[[127 124 126 128 125 129 125 136 126 123 128 134 127 126 129 132]
 [124 132 145 128 155 128 121 116 151 140 134 149 130  99 125 132]]
->
[[124 132 145 128 155 128 121 116 151 140 134 149 130  99 125 132]
 [127 124 126 128 125 129 125 136 126 123 128 134 127 126 129 132]]

[[146 128 119 123 130 127 129 130 123 139]
 [138 140 140 126 122 126 130 124 130 142]
 [127 124 126 124 136 132 129 122 134 109]
 [134 127 125 127 121 130 138 132 129 148]
 [116 138 126 124 123 127 126 125 127 145]
 [136 135 116 145 126 124 127 132 129 130]
 [144 122 131 151 130 127 128 128 125 136]
 [126 136 126 132 135 126 131 129 127 127]
 [132 125 127 118 123 134 123 129 128  99]]
->
[[132 125 127 118 123 134 123 129 128  99]
 [146 128 119 123 130 127 129 130 123 139]
 [138 140 140 126 122 126 130 124 130 142]
 [127 124 126 124 136 132 129 122 134 109]
 [134 127 125 127 121 130 138 132 129 148]
 [116 138 126 124 123 127 126 125 127 145]
 [136 135 116 145 126 124 127 132 129 130]
 [144 122 131 151 130 127 128 128 125 136]
 [126 136 126 132 135 126 131 129 127 127]]

[[140 120 123 145 121 133 124]
 [143 132 101 114 126 139 130]
 [155 122 109 140 103 138 125]
 [117 146 150 112 138 143 134]
 [153 129 109 131 107 148 126]
 [133 126 134 135 139 115 143]]
->
[[133 126 134 135 139 115 143]
 [140 120 123 145 121 133 124]
 [143 132 101 114 126 139 130]
 [155 122 109 140 103 138 125]
 [117 146 150 112 138 143 134]
 [153 129 109 131 107 148 126]]

[[136 143 127 144 147 118 121 138 119 134]
 [122 105 135 128 131 156 139 134 137 123]]
->
[[122 105 135 128 131 156 139 134 137 123]
 [136 143 127 144 147 118 121 138 119 134]]

[[140 143 130 122 130 132 129 139 137 117 128 130 125]
 [125 149 124 134 109 110 142 123 158 124 123 124 108]
 [146 117 155 123 121 121 133 117 137 141 148 150 122]
 [144 121 149 142 130 129 109 123 127 114 147 150 123]
 [144 135 139 103 113 117 139 124 136 134 134 135 124]
 [119 113 132 146 127 125 116 116 121 130 133 132 128]
 [121 130 123 134 151 149 122 145 131 120 124 124 144]]
->
[[121 130 123 134 151 149 122 145 131 120 124 124 144]
 [140 143 130 122 130 132 129 139 137 117 128 130 125]
 [125 149 124 134 109 110 142 123 158 124 123 124 108]
 [146 117 155 123 121 121 133 117 137 141 148 150 122]
 [144 121 149 142 130 129 109 123 127 114 147 150 123]
 [144 135 139 103 113 117 139 124 136 134 134 135 124]
 [119 113 132 146 127 125 116 116 121 130 133 132 128]]

[[115 146 117 128 156]
 [117 141 117 134 148]
 [126 137 120 130 129]]
->
[[126 137 120 130 129]
 [115 146 117 128 156]
 [117 141 117 134 148]]

[[133 120 141 117 117 142]
 [124 137 119 144 139 113]
 [136 127 150 138 119 131]
 [127 137 127 147 136 114]
 [120 133 108 128 139 118]
 [127 119 125 107 121 141]
 [126 120 123 107 124 140]
 [128 137 129 148 135 114]
 [123 137 117 141 139 113]]
->
[[123 137 117 141 139 113]
 [133 120 141 117 117 142]
 [124 137 119 144 139 113]
 [136 127 150 138 119 131]
 [127 137 127 147 136 114]
 [120 133 108 128 139 118]
 [127 119 125 107 121 141]
 [126 120 123 107 124 140]
 [128 137 129 148 135 114]]
